One vector is turned by the same rotation once a step. Each row is the vector after some number of steps, and that number follows the row.
The counts run from 0 to 755.
[-17.3 -18.7  30.9 -12.7 -20.3 -24.3  -7.2   0.9  30.5 -12.5  37.7 -28.6
   9.3  19.2 -28.0  -3.4  42.7  29.0  17.6  34.1   9.5  -0.1  20.0 -32.9
  -6.2  24.3 -30.8 -27.7  -1.6 -14.6  20.2 -28.2  -5.3   1.5  -1.0] | 722
[ 15.3 -15.1  -3.0 -57.8  13.4 -20.9  17.7  29.8 -15.3  -9.4 -16.4 -21.2
 -22.5  10.8  37.1   2.5   2.0  29.5  36.3   8.5 -20.0  -5.4  16.7 -31.7
   4.9  -0.1  -7.8   5.6  42.2   9.9 -28.5  -3.7 -23.4  -5.4 -12.3] | 266
[ 27.3  -5.6 -13.7  11.9   9.1 -11.2  -6.2  -2.5  50.1  -9.6 -14.1 -18.4
  -0.8 -16.1  17.0 -19.5  30.8  37.3   4.8  39.2  26.2 -10.3  -7.5 -15.7
 -18.6  13.2 -15.9 -34.2  -3.3  28.9  20.5 -48.5  21.1   4.7   5.8] | 310
[ -0.5   7.9 -17.3  44.1  -8.5 -29.9  -4.6  14.2  35.7 -22.4  38.4  -6.3
   2.2 -30.6  -7.9 -32.2  38.7 -24.3  -5.7  26.9  -5.0  -3.9  13.9  -8.5
   0.9 -24.2 -36.9   2.7 -11.4 -12.4 -35.1 -27.8  -0.3   9.2  -8.7] | 385
[ -7.5  10.7  -7.8  -7.5  17.0  33.0  24.7  20.4  -2.5  25.4 -29.9  35.1
  37.8  17.7  -2.2  -2.7 -32.2  21.7  18.7  13.3  11.4  -4.5   8.5  -3.2
  -7.6  17.4  45.1 -26.0  -6.7  16.8 -19.4  -7.1 -14.5  -9.8 -53.7] | 410
[-19.7 -19.0 -15.8  -5.1 -24.0  -6.6 -20.3  22.0 -24.8 -32.4 -37.2  -8.1
  18.7  -2.2  -4.2 -21.1 -33.1  47.0 -38.5  13.3   5.0 -16.0 -30.3  19.3
  25.7  24.3  15.2  30.5  -9.4 -22.6 -35.1   5.9  -9.6 -20.6   3.7] | 114
[ 15.0 -33.5 -35.1 -11.7 -16.0  30.3 -17.0   1.2  -6.5  22.4 -20.5 -31.0
   9.5  17.2 -13.2 -30.1 -12.9  14.3  36.4  49.0  13.6  -6.7  13.5  -6.3
 -11.5  39.3   0.3 -26.7 -11.0 -16.4 -15.0   7.5 -23.8  -4.8 -33.6] | 486
[-21.1   5.3  10.0   4.2   6.6 -28.8 -14.3 -17.6  29.4  14.5  44.2  16.4
 -30.5  37.8  17.8  16.3  31.6 -25.4   6.4  -6.8  15.2   4.4  12.8 -32.0
  -3.3 -10.3 -41.4  -2.0 -11.5   8.3  -1.0 -29.7   3.0  27.9   5.5] | 467
[  2.8  15.3 -29.6  17.6  29.9  19.0  -6.7  17.9  14.1  19.2   8.6  37.7
  -5.1 -35.6  35.2 -14.5  -3.6 -31.0   8.0  23.4  -7.1  14.4   7.0  36.4
  -5.8 -27.1  -6.1 -31.1 -18.9  25.9 -25.2  -7.8 -12.8   4.0 -35.5] | 747
[ 25.4  12.3  -5.6  -2.1  44.0  10.7 -13.6  23.3  27.6  -8.0  -7.2   7.9
 -10.6  -9.0  42.3 -12.0 -25.0 -31.5  29.5 -17.4  17.2  -3.8  -1.2  23.2
 -13.6 -53.6  21.2  -4.8 -22.8  23.9 -29.1  -8.4  -6.1   0.2 -25.7] | 417
[-19.4 -12.5 -15.6  55.8   7.2 -38.6   4.0  38.8  38.1 -44.9  19.9   5.8
  14.0   4.6   3.0 -13.7  22.9 -18.0  10.5   8.1  21.8   9.8  -3.4   9.8
   5.5 -32.1  -5.4  21.1 -30.7   3.2  -6.2  -9.0   2.7  -6.7  -9.1] | 382
[ -0.2  -1.2  12.7 -11.1 -13.3 -27.5  18.8  60.1 -11.1 -43.5  25.9  -8.2
   9.5 -32.8   6.7  -6.0  12.7  38.3  -6.6  22.0 -34.6  -6.4  34.5  25.0
  -1.1  -1.5 -17.3 -28.8  26.6  -0.4  -7.3  -3.6  -1.7  -7.0   2.0] | 349
[ 28.8  11.2  14.1 -15.1 -10.6  42.0 -43.2 -22.6  10.8  21.9  35.8 -13.4
   0.9  14.1 -13.2 -40.2 -28.3  -5.4  10.3  -8.3  19.6 -21.0  14.5   8.8
 -22.2 -12.4   3.0 -38.6 -31.0 -21.9 -29.7   6.2  -4.8  22.5  -9.7] | 576
[ -0.7  31.9 -23.1   3.3  14.9 -10.5 -13.9   3.4  18.7  17.4  10.4  -0.1
  16.5  23.0  14.8   1.2  22.0  42.4   6.6  46.6  19.1  25.6  -5.5   6.4
 -33.2  25.1  13.8  28.1   5.8  -0.9 -12.3   0.9 -33.7  30.7 -33.8] | 124
[ -9.8 -19.8  -8.6  -1.3  -3.0  12.6  11.8  13.0 -16.6  -7.3  10.3  28.8
   6.6   2.8   2.2 -46.5 -38.6 -20.7  42.2 -29.7  16.8  -2.9  -0.7   4.5
  -5.2 -38.0  14.5  -7.2 -27.9   7.2 -52.1  15.6   6.2 -21.1 -21.3] | 666
[-26.9  -8.4 -29.7   4.9   5.3 -13.8 -19.5   3.7   7.7  18.9   4.3  13.2
  -9.2  27.5  30.0  11.5  -6.3 -15.8  29.8  13.1  19.9  18.9  -6.7 -19.3
   5.2   0.6 -11.7  56.9   3.2  -7.9 -22.3  23.9 -40.1  35.0 -24.2] | 705
[-17.6  44.6   9.2  17.1  28.7 -40.0  -7.2  15.5  16.8 -41.5  10.9  18.6
   2.8  34.6  10.8  11.4  21.6   5.6 -13.9  51.6   8.7  24.3  -0.6  20.0
 -15.8  -0.8  21.0  -2.6 -11.6   1.5   9.9  -4.0 -28.1   5.8 -24.4] | 128
[-24.7   7.8  26.6   2.1  13.8  -1.8   1.6  19.1   1.6  -3.8 -18.3 -10.4
   7.5  44.1 -20.4  16.3 -11.6 -17.2 -10.6   5.2 -11.8 -34.4  29.7  13.2
  -6.0  21.5  14.4 -54.1 -13.4   4.2  29.8 -65.3  12.1  -4.2 -13.7] | 318
[-26.0   8.5  -3.0   0.4  26.0 -19.5 -39.6 -13.4  18.1  24.9 -10.2 -13.2
   9.9  21.5  26.9 -12.6   3.7  29.2  22.0  35.6  24.9  16.8 -24.5  22.7
 -24.7  23.2  -0.9  38.5  10.7   3.6   4.6 -14.9 -35.8  21.8 -21.7] | 122
[ 10.6  10.7   0.1  -7.0 -27.4  -5.6  12.2  44.2  -9.2 -33.7  23.7  26.0
 -12.4  28.5  19.9 -11.1   9.1  -0.4   4.9 -28.2 -16.8  -7.3  48.9   4.0
  26.9 -24.5 -12.5 -40.6  14.8 -16.2 -23.5  13.1   3.2  23.9  14.2] | 427
[-27.2 -48.7 -13.7   2.7   8.9 -16.0  -7.6  55.2 -21.5  11.0  -0.4 -25.0
   7.2  25.1  10.3   5.2   2.0  -1.4  -5.7 -13.9 -17.6 -17.7   6.2  49.0
  13.6  12.0 -20.3  41.2 -15.5  -7.0 -24.9 -24.2  -7.0  -5.2  -8.6] | 194
[-15.6  -0.4 -39.3  38.3  -9.8 -39.8  -4.9  25.8   2.1 -39.1  26.4  25.7
  -1.8   7.2  14.9 -16.4  34.1  -3.0 -12.9  42.0  -2.4  28.5   0.2  21.1
   9.9  -7.5 -21.9  12.5 -17.4  -8.9 -20.8  22.0 -22.1   1.7 -12.0] | 711
[ 10.3 -16.0 -22.0 -37.6  20.8  -6.6  29.8  70.3   2.8 -20.4  -8.3 -14.0
  -5.3 -13.4  28.0  32.7  14.8  25.1   4.6  12.9 -28.8   1.1  27.9  -1.0
   5.5   7.9  12.0 -10.8  14.5  17.7 -20.8  -5.1 -12.4 -16.5 -15.7] | 599
[  1.4   6.5 -17.9   0.7   7.3  29.3 -34.3  -7.4  17.9  29.4  17.5  10.1
 -18.6  21.1   3.4  19.3 -26.0 -29.5 -30.6 -13.0   6.4 -17.0  13.4  18.0
 -27.0  13.8  10.8 -41.6 -52.3  13.0  -7.1 -34.0  28.0  17.3  -2.0] | 653
[ -4.2  -2.5 -32.6  -3.3   0.8  30.5  -1.7  19.3   4.9  17.1  -2.6  55.3
   4.4 -17.7  17.6  30.6 -48.6   2.5   7.9   4.9  13.7  18.4  18.5  -2.4
  -1.7  11.9  26.5 -25.1 -20.9  14.2  -8.9  43.2 -15.8  17.3 -25.1] | 0
[ 11.9   0.8 -18.4   0.8  12.2 -34.2  -4.1  -3.3  32.3 -43.7 -15.6 -33.5
 -16.4 -20.1  16.5 -29.2  38.6  10.8  -7.2  28.7  19.0  -3.8 -29.7 -16.7
  -6.1 -14.7 -12.4   0.1 -20.1  10.0 -25.5 -49.3  13.3 -31.5  -0.4] | 637
[-11.7  -0.2  15.1  26.4  37.0 -21.9  -8.8 -13.5  13.3  16.2 -19.1  19.9
   4.0  29.4  16.8   5.3 -13.7 -12.7  14.1  22.4  32.7 -12.2 -22.5 -32.0
  17.4 -24.2  -0.2  44.9 -13.3   2.8 -17.1 -11.5 -48.2   6.2 -30.9] | 44
[-10.3   3.5 -46.0   4.8  15.5  18.3  11.4  20.2  -8.4  15.6 -24.5  34.6
   7.5  36.2  16.0  -3.8 -27.2 -23.5  27.5   3.4  10.5  14.2   6.3  18.3
 -27.7  14.8  41.0 -21.9 -18.1  21.3 -15.8  -5.3   0.0   5.9 -43.5] | 742
[-16.9  14.5   3.8  -6.1  -3.1  45.0 -16.2   7.6  24.5  21.9  -5.4  -3.2
  15.0  13.9 -12.3   4.5 -22.0 -18.1 -13.9 -31.1   8.3 -27.0  19.5   9.9
 -20.1  19.8  26.6 -36.0 -23.8   3.6 -13.7 -55.8  28.4   1.0 -18.9] | 321
[ -0.9  -6.8 -31.7   7.7   6.6 -41.5  -7.9  -1.9  17.7 -11.9   2.3 -28.8
 -26.0   2.6  23.4 -38.7  38.7  -8.0  23.8  30.0  -1.3   8.5 -14.7  10.9
 -34.9  12.3 -28.4 -14.3   1.2  18.2  -0.5 -52.3  26.8  -3.2  -3.3] | 307
[  1.1  38.5  -4.1   8.2  19.9 -15.6 -11.5  14.6  35.7 -24.6  -0.5  11.0
  19.5  31.3  16.1   9.3  22.2  45.0  -8.2  41.5  35.9  27.2 -11.6   7.1
 -21.0   5.1  32.2  14.4 -15.7   5.8   3.6  12.0 -26.4  10.6 -22.8] | 126
[ 20.2  -6.9   4.1   3.5   7.3 -14.7  -3.2  -3.7  47.0  -8.9 -24.6 -17.5
  -1.7 -16.2  12.8  -5.4  30.9  28.8   8.7  51.3  13.6 -15.5  -1.7 -15.9
  -6.2  17.4 -18.8 -38.5  -2.1  24.4  39.5 -45.7   5.1   5.4   3.6] | 311
[ -0.7  10.1  -4.4  -6.1   9.8   3.0 -39.0  31.7  28.2 -21.9 -27.7 -17.8
 -11.4 -22.5  42.2  13.8  12.3  18.8 -52.1  -4.8  -7.8 -12.0  -6.0  43.2
  32.1  -0.2  -6.1   7.5   3.7   4.3   4.7 -38.2   1.2  11.3  20.7] | 275
[-18.2 -15.0  -8.4  12.2 -18.2 -10.4   5.4   8.5  53.5  -2.0  33.9  23.1
  -3.1  17.7  -5.1  33.5  21.8   1.5   7.2 -14.0  35.3   8.5  17.9 -61.6
  -1.7   6.7 -17.5 -11.1 -23.8  14.1  10.6 -15.9  20.3  23.3  10.9] | 470
[-41.0  17.7  -6.7  -4.4 -19.8  11.2  -2.2  35.4   3.5  -8.4 -13.6  18.9
  19.8 -10.2  -3.4  43.4 -50.5  13.8 -49.5  -9.8 -11.0 -13.1   3.8  -2.0
   5.4  22.3  38.1  28.9   1.7 -10.8 -20.0  -8.3  -3.6   6.9  -6.4] | 695
[-25.3   0.8  12.4 -29.0  11.0  49.2 -45.2 -18.8  29.6  28.8   2.0  -3.6
  -9.2 -14.4   1.9  15.8 -27.5 -46.4  -0.7  -1.0   8.8  -8.1  13.2   5.2
  -5.2   8.6   9.1 -33.2 -30.2  -2.5   5.1 -28.4 -10.2  -5.7 -25.7] | 324
[-10.3  24.0 -18.0  -8.6  16.4   8.9  12.4  19.8 -32.4   3.7 -34.1  13.1
   5.2  29.6  22.1 -25.1 -40.4 -15.1  31.6   3.3 -16.0  -6.9  10.3  26.4
 -16.3  -3.1  37.4 -13.6  16.9   0.9 -33.0  -6.7 -17.9   0.6 -44.4] | 82
[ 39.4   7.9 -12.4  17.9   1.4 -19.7  -2.0   5.0  32.7  -7.6 -39.6 -24.1
  -2.5  27.3  10.5  -7.2   9.5  17.2   0.3  28.8  14.1 -41.2   2.5 -45.3
  -4.3  11.4  -3.7 -12.8  13.6  12.8   8.3 -51.6   7.4  34.1   5.7] | 642
[-20.1   3.0 -42.6  -5.7  16.8  16.3   5.6  11.1 -19.8  19.4 -27.7  32.1
  -4.5  48.7  17.0   4.6 -32.9 -27.6  30.9  18.0   5.7   6.9   5.9  16.0
 -24.2  24.4  32.8 -24.0 -11.9  11.9  -5.6  -2.4 -13.2   3.0 -45.2] | 741
